(in the rows, 128 means zero)
Each named turn below is shown by a few rows before and after it. Which turns, in which order, take the first row of each later pair to the second? The first pair is answered.
bizo (before -> after):
[132  88 137 142 108 126 124 137  96 141 119]  ->  [131  85 132 139 108 131 119 134  96 140 122]
[102  74 121 105 130  93 155 126  93 174 145]  ->  [108  82 147 113 129 107 156 147  91 179 161]
[146 154  97 117 146 116 117 127 167 110 105]  ->  [157 167 135 130 144 120 129 155 166 121 115]
gafe (before -> after):
[117  91 104 144 106 120 127 119 109 125 101]  ->  [115  91 106 139 110 113 133 116 106 132 103]
[151 125 133 130 118  99 116 145 121 150 125]  ->  [153 128 133 135 114 104 112 149 124 145 121]
[120 148 118  99 136 142 136 122 125 133 145]  ->  [122 151 122  99 137 134 143 123 127 137 142]
Virip (before -> after):
[133 143 135 149 141 106 136 123 147 116 109]  ->  [129 142 137 138 150  98 142 117 143 126 119]
[115 168 171 111 141 166 102 154 144 141 190]  ->  [129 168 158 151 106 178  86 168 159 108 145]
[133 130 140 144 124 154 115 147  94 139 145]  ->  [137 127 135 157 115 150 114 148  95 131 128]
Gumug (before -> after):
[101 114 152  86 151 126 128 122 110 178 189]  ->  [128 125 164 135 128  61 167 131 122 180 117]
[139 179 133 135 161 129 126 136 170 110 125]  ->  [140 172 124 146 147 131 119 136 170 100 108]
[100 123 157 108 133 139 127 146 111 144 128]  ->  [108 126 160 124 126 120 140 150 114 145 107]
[117 136 145  97 166 123 143 116 109 161 178]  ->  [140 139 148 147 137  71 170 123 120 155 105]
Then:
Between the rows of a pair lie two turns.
[123 154 128  82 141 147 136 125 145 126 160]  ->  [124 157 114  83 141 139 135 115 153 118 146] : bizo Virip
[142 126 123 153 124 117 127 125 115 115 119]  ->  [135 117 113 144 126 129 116 120 110 112 129] : Gumug Virip
[124 100 165 156 103 149 126 145 103 144 150]  ->  [126 101 170 155 109 137 135 144 101 152 150] : gafe Gumug
[141 107 149 124 185  79 116 124  94 160 148]  ->  [154 104 172 162 150 127  91 167  93 139 148] : Gumug bizo
[117 115  71 140  83 166  88 129 129  80 106]  ->  [149 136 149 180  81  96 158 170 119 127  83] : Virip bizo
[110 149 117  69 181 108 148  89 143 140 149]  ->  [139 162 121 132 142  79 162 108 167 117  72] : Gumug gafe
[141 131 146 137 128 109 144 142 119 139 123]  ->  [141 122 133 148 113 117 133 143 120 126 108] : Virip Gumug
[146 125 169 152 102 139 156 160 125 160 187]  ->  [117  92  77 118 100 164 107 102 127 122 177] : gafe bizo
[131 176 118 131 132 158 114 133 180  93 117]  ->  [122 171 116 111 145 170 109 126 171  99 144] : Gumug gafe
[122 129 146 116 143 132 137 133 123 144 163]  ->  [133 114 124 156 102 125 128 135 128 118 104] : Gumug Gumug
[109 154 134 106 150 164 128 134 157 124 156]  ->  [115 148  98 126 129 137 128 116 170 101  98] : Virip bizo
[114 123  85 127  99 192  80 115 129  82 131]  ->  [ 92  98  84  78 134 142 114  80  93 134 162] : gafe gafe
[162 161 165 101 194 121 167 147 129 206 209]  ->  [182 152 159 150 161  52 199 145 131 206 124] : Gumug Virip
[121 145 142 171  96 159 118 167 171 107 109]  ->  [105 117  88 155  96 129 115 121 164 102  79] : gafe bizo
[125  80 158 106 128 100 131 116  80 187 149]  ->  [129  58 125 139  88 113 106 116  82 153 104] : Gumug Gumug
[118  93 129 108 144 113 128 115 121 161 170]  ->  [131 101 159 131 131 131 128 148 122 159 175] : Gumug bizo
[120 116 115  94 154  94 145  91 103 152 152]  ->  [127 136 124 111 137 180  97 127 126 112 177] : Virip Virip
[139 170 164 134 158 106 166 125 151 145 126]  ->  [123 126 102 142 115 180  95 117 144  90 116] : Gumug Gumug
[130 159 144 105 137 154 136 136 149 136 137]  ->  [121 148 112  90 141 142 131 109 149 131 126] : bizo gafe
[128 127 144  85 144 143 115 127 148 146 121]  ->  [138 128 138 107 125 153 105 136 157 126  98] : Virip Virip
[139 117 116 173 103  86 145 128 133 120  63]  ->  [135 113 153 170  96 178 106 175 116 113 136] : bizo gafe
[126 114  86 157  82 118 115 116 159 123  89]  ->  [136 121 127 175  72 145 113 156 154 126 108] : bizo gafe
[119 128 131  99 147 148 122 121 125 144 162]  ->  [140 123 123 151 110 108 136 127 135 129  88] : Gumug Gumug
[130  97 162 121 118 124 144 145  91 165 149]  ->  [141 100 160 149  97 115 145 153 100 151 113] : Gumug gafe
[127 109 138 104 145 108 123 121 100 154 150]  ->  [134  94 117 137 111 105 112 122 104 131 102] : Gumug Gumug
[121 132 117  84 172  96 142  92 136 163 156]  ->  [149 143 117 145 133  70 152 111 158 137  80] : Gumug gafe
[153 169 132 122 154 102 142 121 152 116 121]  ->  [159 171 147 138 142 121 136 141 153 110 123] : bizo Gumug
[113 130  81 111  93 141  92 107 130  61 117]  ->  [114 157 110  92 119 166  92 121 141  68 163] : Gumug Virip
[111 112 120 115 123 185  76 119 104  99 142]  ->  [107 129 145  90 155 169 100 117 103 126 175] : Virip Gumug
[115  71 109 132 100 111 144 115  66 158 127]  ->  [116  74 130 133  98 145 134 138  62 158 154] : bizo bizo
[126 118  98 122 116 171 102 141 145 111 131]  ->  [149 141 149 152 115 131 144 169 149 135 115] : bizo bizo
[152 190 175 164 141 114 152 156 167 130 124]  ->  [153 174 150 186 116 111 141 150 167 111  87] : gafe Virip
[133 150 103 129 173 104 140 116 174 123 100]  ->  [124 130  79 130 157 127 114 111 168 106  97] : Gumug gafe
[145 104 112 147 118  99 121 126 133 129 105]  ->  [131  92  99 129 122 126 101 118 127 125 127] : Gumug Virip
[133  71 134 149 101  82 156 130  84 171 101]  ->  [111  51  98 122 101 146 106 117  79 148 137] : bizo bizo
[121  92 149 125  96 187 123 128  75 129 145]  ->  [106  86 112  90 123 144 137  80  77 140 135] : bizo Gumug
[129 120  92 145 108 122 117 120 131 109  99]  ->  [129 133 107 130 132  85 147 111 131 134 104] : Gumug bizo
[127 128 115 117 152  71 152  90 145 138 100]  ->  [152 134 168 175 109 117 140 158 143 123  96] : bizo Gumug
[118 158 117  93 158 152 127 109 151 119 158]  ->  [140 156 111 144 123 110 142 115 161 105  84] : Gumug Gumug
[133 138 122 150 154 126 134 126 162 111 102]  ->  [136 141 151 148 158 144 135 148 153 123 132] : Virip bizo
[153  99 101 131 102  95 119 122 120 127  98]  ->  [149  98 118 125  99 155  91 146 115 120 144] : bizo bizo
[113 137  96 115 139 122 114 100 145 118 119]  ->  [132 156 149 135 141 100 147 131 144 140 121] : gafe bizo
[114  77 191 123 109 112 124 120 118 128 149]  ->  [122  85 199 132 107 110 128 128 124 127 143] : Virip Gumug
[124 106 136 114 125  99 122 111 119 154 158]  ->  [134 108 141 137 109  83 131 120 122 149 129] : bizo Gumug
[117 107 102 109 155 158 116 139 135 121 176]  ->  [141 144 143 134 165 107 160 157 154 140 152] : Gumug gafe
